500 stands for zero in the data rows.
Here are some points:
[531 569 336 562 562 530 444 488 403 466 573 461 529 596 560 510 470 565]
[483 576 363 514 452 507 479 508 637 511 658 410 576 414 448 563 563 391]
[439 136 669 537 528 500 530 505 171 376 269 817 479 751 780 296 551 669]
[562 432 624 473 441 476 541 613 552 496 387 450 420 510 445 477 511 462]
[517 514 567 416 487 534 564 381 514 489 478 438 420 450 404 513 444 468]
[447 673 743 368 378 350 609 476 660 771 583 121 440 520 016 581 544 353]
[544 346 644 463 386 611 529 685 407 534 382 450 390 538 463 446 597 354]
[518 582 337 571 584 534 465 467 587 505 685 538 525 480 492 586 440 514]
[569 849 794 667 125 860 308 947 461 012 465 602 000 704 420 657 254 574]
[488 473 396 537 483 437 527 425 453 696 666 442 485 608 471 420 456 463]
[466 801 503 390 615 632 537 641 900 547 788 520 576 318 381 611 459 183]
[527 520 464 475 451 477 552 446 587 526 511 478 461 465 500 507 418 507]
[589 462 435 474 563 612 526 434 583 510 596 607 553 456 614 437 423 521]
[472 421 404 470 571 437 426 417 233 375 437 623 578 608 656 445 606 572]
[492 566 558 424 485 523 542 506 540 500 438 412 467 430 501 622 582 523]
[177 000 119 523 647 489 508 000 500 000 460 999 999 464 850 598 889 497]
[393 345 452 519 549 463 548 382 336 386 370 678 615 581 706 403 547 606]
[348 521 668 497 369 420 767 459 671 629 263 293 658 353 278 667 716 609]
[413 812 663 413 373 581 436 441 705 468 503 155 608 256 079 671 523 430]
[455 249 497 526 510 376 494 462 293 563 466 781 612 621 823 311 454 645]
[517 480 527 498 511 481 542 493 500 547 508 495 406 508 515 506 419 523]
[567 335 515 445 676 526 571 345 436 356 572 490 514 467 344 691 638 610]
[542 513 624 506 509 553 493 510 536 360 453 459 485 456 389 594 588 522]
[487 527 529 441 487 501 488 466 452 512 481 460 386 510 519 473 481 461]
[535 622 599 449 483 600 435 508 740 366 573 333 476 317 349 627 577 381]
[495 505 539 485 506 462 460 535 526 501 506 518 559 533 421 511 518 440]
[418 604 464 534 432 442 425 545 531 489 460 379 462 492 379 581 552 410]
[485 605 371 550 459 553 423 503 559 555 620 464 438 431 529 422 449 391]
[463 435 425 529 547 479 484 474 510 426 507 531 588 504 550 548 580 530]
[857 078 554 440 524 613 638 508 612 511 453 646 689 362 483 430 687 474]
[573 041 748 511 521 411 564 611 086 334 128 964 460 702 788 225 507 779]
[310 362 728 421 347 341 486 216 341 438 500 406 740 551 428 419 576 432]
[497 460 551 527 483 511 485 548 470 386 409 447 536 508 443 533 644 475]
[151 496 603 461 000 208 312 664 000 430 000 704 510 753 868 225 556 524]
[296 439 538 430 384 444 548 300 545 413 489 514 906 428 454 528 715 278]
[477 661 390 593 620 644 471 525 632 229 476 499 614 401 620 764 622 611]
[457 520 343 421 531 603 496 588 582 548 669 565 689 445 459 494 615 332]
[429 223 448 506 535 370 552 496 352 610 402 799 520 609 854 277 424 636]
[496 458 516 503 505 490 552 493 490 563 501 557 548 547 511 432 460 505]
[468 523 364 555 518 529 445 516 536 492 580 442 541 506 427 582 587 442]
[634 417 481 473 517 464 478 587 509 662 615 529 308 552 597 430 517 471]
[465 498 481 451 571 518 530 427 488 551 585 448 520 486 472 474 533 476]
[614 293 414 625 687 573 434 591 424 491 550 704 557 544 648 489 588 573]
[480 588 755 425 445 463 400 610 402 301 270 539 382 580 370 609 604 602]
[471 560 492 585 693 725 413 404 434 203 481 697 707 473 606 594 472 723]
[607 479 709 494 426 533 669 522 588 667 482 476 495 466 506 334 229 541]
[675 337 599 411 631 733 684 485 691 680 667 709 405 434 688 214 273 546]
[553 540 637 465 473 504 477 512 451 588 393 476 393 504 437 458 385 528]
[500 508 471 537 534 521 467 519 529 476 526 529 592 481 452 521 502 489]
[512 588 505 477 534 484 430 483 541 450 510 530 478 458 478 524 419 547]
[479 528 364 571 528 494 491 399 515 601 582 517 511 448 363 499 533 451]
[420 555 571 538 533 498 493 499 532 435 399 608 683 431 479 574 464 658]
[552 461 585 403 408 453 560 432 574 623 498 558 360 486 502 438 284 490]
[471 349 521 540 520 395 464 631 286 606 338 768 455 645 848 358 354 637]
[311 433 604 554 381 335 433 635 264 403 201 456 605 604 410 568 836 449]
[624 476 471 478 621 658 555 473 726 587 725 665 443 397 781 307 294 492]
[504 543 443 484 451 491 490 473 477 518 494 628 381 492 721 385 272 618]
[503 492 545 472 458 474 545 628 522 611 563 485 342 551 587 351 343 480]
[391 515 527 504 492 508 427 460 474 342 485 547 796 489 424 600 591 493]
[486 651 360 534 494 573 518 456 548 541 695 295 420 460 433 616 510 409]
[524 453 483 568 483 452 480 422 466 643 579 500 483 473 397 364 533 452]
[471 617 556 490 486 549 480 575 679 477 448 441 492 391 415 577 546 408]
[793 573 356 540 650 647 502 437 730 684 694 287 333 486 386 487 205 403]
[502 486 437 558 470 458 493 542 494 538 519 542 578 514 561 498 511 467]
[560 196 691 594 670 408 457 559 242 393 135 806 491 640 493 565 635 706]
[455 285 331 446 701 450 416 303 091 393 636 723 654 641 826 396 826 594]
[469 573 643 408 523 575 524 436 506 231 360 328 690 431 227 682 810 401]
[548 346 552 542 557 330 530 416 505 353 394 762 668 535 541 609 537 705]
[580 492 295 345 510 476 448 329 468 598 820 609 351 514 604 391 358 442]
[496 557 469 521 532 604 483 460 520 357 502 552 588 476 522 575 470 570]
[545 548 368 531 631 570 399 664 535 587 693 590 623 465 436 446 493 477]
[593 496 446 528 486 493 619 508 608 611 524 372 330 472 592 579 438 496]
[527 323 766 423 480 414 530 494 287 397 161 660 436 580 491 516 545 650]
Here are 24 more points, each followed by its number:
[535 717 904 251 349 589 643 544 647 403 426 117 277 351 348 660 596 310] 0
[567 690 364 590 514 588 369 683 637 484 585 428 634 394 399 608 408 348] 1
[529 476 593 440 500 492 515 560 489 565 444 453 444 563 425 465 544 477] 2
[414 519 426 440 471 496 480 450 495 539 557 492 552 525 569 391 495 474] 3
[508 666 204 734 695 364 462 780 304 711 454 693 384 723 667 505 223 653] 4
[344 583 292 542 502 532 511 268 495 522 589 490 588 467 800 503 358 537] 5
[538 534 458 529 499 444 477 557 467 533 485 521 451 542 497 522 440 522] 6
[186 509 228 204 999 132 402 000 000 342 611 999 779 999 386 634 949 999] 7
[562 815 162 551 507 688 438 436 701 530 881 267 378 415 591 529 392 293] 8
[548 530 568 576 576 405 415 525 422 424 301 614 583 525 292 526 400 693] 9
[505 499 396 585 545 565 478 493 511 439 598 556 567 502 628 455 465 513] 10
[508 234 883 287 203 330 727 599 239 431 000 396 352 745 321 475 534 522] 11
[468 628 379 560 456 537 555 512 671 484 653 292 555 382 388 582 480 378] 12
[541 417 501 559 495 466 530 558 447 469 464 508 452 500 636 442 533 508] 13
[510 206 465 478 181 368 398 800 483 904 542 578 338 510 966 062 496 359] 14
[489 592 576 488 419 603 549 531 609 468 464 433 475 480 488 546 429 474] 15
[481 456 528 495 442 462 542 493 531 517 492 573 573 528 486 443 428 501] 16
[458 387 568 444 471 426 445 570 485 501 466 591 537 523 460 401 611 381] 17
[742 424 805 523 586 584 484 611 468 318 250 640 427 562 581 517 428 616] 18
[431 560 547 498 351 426 501 503 504 459 306 479 516 485 517 517 419 556] 19
[555 462 540 544 501 451 516 540 473 560 407 586 524 514 530 436 450 525] 20
[567 814 000 736 563 736 442 510 691 526 963 210 415 397 730 531 367 371] 21
[444 280 554 513 633 512 365 528 203 347 307 796 746 662 624 383 664 663] 22
[636 272 562 494 540 499 549 454 568 406 379 539 579 370 456 483 625 546] 23
Which two of these numbered points are nearest to each point below by angle, seen from the average point of the first points? Their numbers follow each, nearest first.
[500 432 626 485 451 482 556 521 483 585 445 532 530 536 459 449 439 519] > 16 20
[483 369 544 498 595 534 434 491 383 439 427 682 630 571 559 405 549 578] > 22 7
[472 417 433 646 579 483 493 592 539 500 515 651 464 552 664 483 391 512] > 4 10
[581 764 439 502 599 572 379 445 559 620 688 298 265 484 309 611 443 402] > 8 12
[524 792 348 694 401 549 568 515 908 547 743 032 493 365 247 727 381 257] > 12 1
[534 461 629 480 484 503 478 578 452 451 359 555 465 520 508 462 488 560] > 18 11
[291 286 565 491 008 356 659 530 349 642 213 684 818 526 894 062 288 540] > 16 14
[512 419 319 569 577 448 464 469 526 512 671 692 602 511 615 463 462 561] > 10 5
[448 354 369 534 723 345 637 160 327 658 669 529 525 654 338 540 555 676] > 7 5
[481 861 136 384 650 587 450 292 663 731 999 406 486 328 448 461 453 219] > 8 21
[406 646 031 463 492 514 642 289 443 606 653 486 430 449 988 482 292 664] > 5 10
[507 641 340 560 485 564 578 464 752 576 662 192 524 358 359 602 519 354] > 12 8
[508 501 567 522 588 448 487 478 448 433 405 577 558 504 443 534 489 644] > 9 18
[514 611 532 489 448 571 516 525 627 509 486 401 484 409 480 543 429 445] > 15 12
[431 591 382 450 409 514 513 487 751 564 731 336 578 402 314 633 678 297] > 12 8
[620 357 612 556 608 447 596 519 410 699 456 547 470 653 586 343 364 569] > 20 4
[586 626 520 634 677 628 270 662 610 406 503 534 599 473 305 561 459 468] > 1 9
[435 502 464 481 468 496 510 494 501 533 493 506 555 515 572 458 497 483] > 3 5
[456 616 526 483 292 436 547 608 541 502 290 426 480 445 568 544 372 535] > 19 15
[530 427 525 580 509 420 480 580 472 397 481 631 413 529 677 434 442 528] > 13 4
[470 454 534 427 249 385 619 651 548 697 388 469 382 549 664 322 416 416] > 14 20
[517 510 371 564 446 541 541 480 598 436 525 471 586 431 638 571 510 500] > 21 10
[484 465 282 587 636 495 448 392 442 497 709 575 513 509 685 418 521 492] > 10 5
[517 457 487 562 514 473 435 526 402 449 514 546 462 540 595 474 527 525] > 13 4
[630 519 315 479 607 396 647 154 613 587 700 658 538 377 817 546 333 823] > 5 10
[451 408 498 507 575 486 431 527 348 442 443 674 575 625 596 435 474 560] > 22 7
[436 321 507 543 600 528 403 509 285 426 432 774 656 645 675 358 532 658] > 22 7
[542 379 300 533 723 662 455 470 512 585 809 671 580 520 554 429 601 473] > 10 21
[513 711 337 551 445 641 302 492 607 500 882 462 361 492 484 461 393 318] > 8 21
[578 433 524 503 436 498 531 566 517 510 404 472 477 488 548 458 553 484] > 13 14
[353 591 585 320 594 406 482 298 244 496 487 521 549 652 354 445 679 684] > 7 22
[528 393 791 449 110 450 530 838 689 797 389 589 440 431 537 166 311 294] > 14 16
[633 277 605 479 541 405 623 497 460 550 388 517 340 533 699 496 399 638] > 13 20
[557 433 502 432 517 443 438 618 373 520 465 461 498 546 579 529 662 511] > 13 2
[499 462 526 508 516 478 516 481 478 515 478 481 489 525 467 500 551 467] > 2 0
[402 335 422 445 729 464 583 214 381 511 686 471 550 586 458 408 633 444] > 7 3
[435 178 584 542 485 403 583 516 305 475 275 663 657 649 641 345 622 521] > 22 11
[526 511 483 514 511 459 508 497 447 511 481 492 418 560 551 504 442 540] > 6 4
[738 607 194 789 624 605 528 701 686 549 895 286 327 520 580 541 301 464] > 21 8
[570 441 746 411 330 816 741 602 747 759 443 211 526 365 608 403 254 269] > 15 0
[469 452 448 575 397 465 497 496 494 436 569 599 568 542 606 471 459 550] > 10 5
[284 000 822 442 381 278 687 531 048 544 000 942 748 779 870 269 605 721] > 22 11
[381 274 383 456 642 539 584 260 271 391 406 753 667 603 857 400 474 703] > 22 7
[445 416 766 415 539 495 523 503 453 420 250 705 482 474 576 460 492 577] > 18 11
[536 172 391 536 514 505 724 502 605 723 604 537 560 613 565 264 575 408] > 14 16
[494 526 451 481 566 449 558 355 420 512 520 440 492 554 428 549 506 562] > 7 6
[412 517 499 478 495 484 469 486 501 470 446 517 503 477 520 534 521 550] > 19 5
[461 456 379 528 578 476 497 455 485 468 627 572 501 561 597 544 519 497] > 10 5
[455 831 151 590 686 604 244 235 370 512 889 698 611 586 631 414 208 697] > 10 5
[557 290 497 507 492 487 540 481 534 531 430 639 525 449 605 498 580 566] > 23 13
[589 531 350 574 452 534 491 547 385 562 472 464 414 554 762 347 439 438] > 13 14
[432 550 628 438 390 467 514 577 553 444 296 251 493 424 328 673 645 476] > 0 15
[480 575 559 531 415 563 444 588 506 407 489 508 375 512 503 525 446 504] > 15 0
[400 681 327 506 514 502 408 419 534 545 640 585 564 496 625 486 361 515] > 5 21
[510 272 680 535 499 592 575 490 535 314 388 440 764 611 344 519 733 358] > 23 17
[526 542 326 506 612 517 581 413 520 527 676 476 455 464 670 563 480 574] > 21 5
[495 588 347 443 419 536 527 481 581 652 744 381 457 429 537 440 452 355] > 8 21
[443 971 281 694 342 435 290 577 787 625 489 565 703 272 169 630 194 555] > 1 12
[474 502 552 402 477 473 575 413 481 487 473 412 475 485 475 559 648 524] > 0 2
[490 766 497 573 534 697 372 652 606 482 510 331 598 276 409 728 612 477] > 1 12
[478 327 648 424 327 431 512 501 362 506 260 547 423 564 505 484 548 471] > 11 19
[501 316 623 471 488 533 540 525 570 459 468 503 558 560 430 518 621 384] > 17 23
[399 501 426 547 410 461 514 478 446 420 503 540 586 538 602 466 461 585] > 5 10
[635 415 585 565 417 418 597 502 338 397 391 588 198 772 733 451 269 653] > 13 18
[421 560 407 561 491 479 448 544 488 526 565 553 589 447 643 482 460 510] > 10 5
[514 541 463 506 369 494 479 632 547 623 503 544 392 480 674 428 329 471] > 14 6
[524 679 335 531 561 529 288 568 399 375 556 377 470 537 354 633 577 487] > 1 8
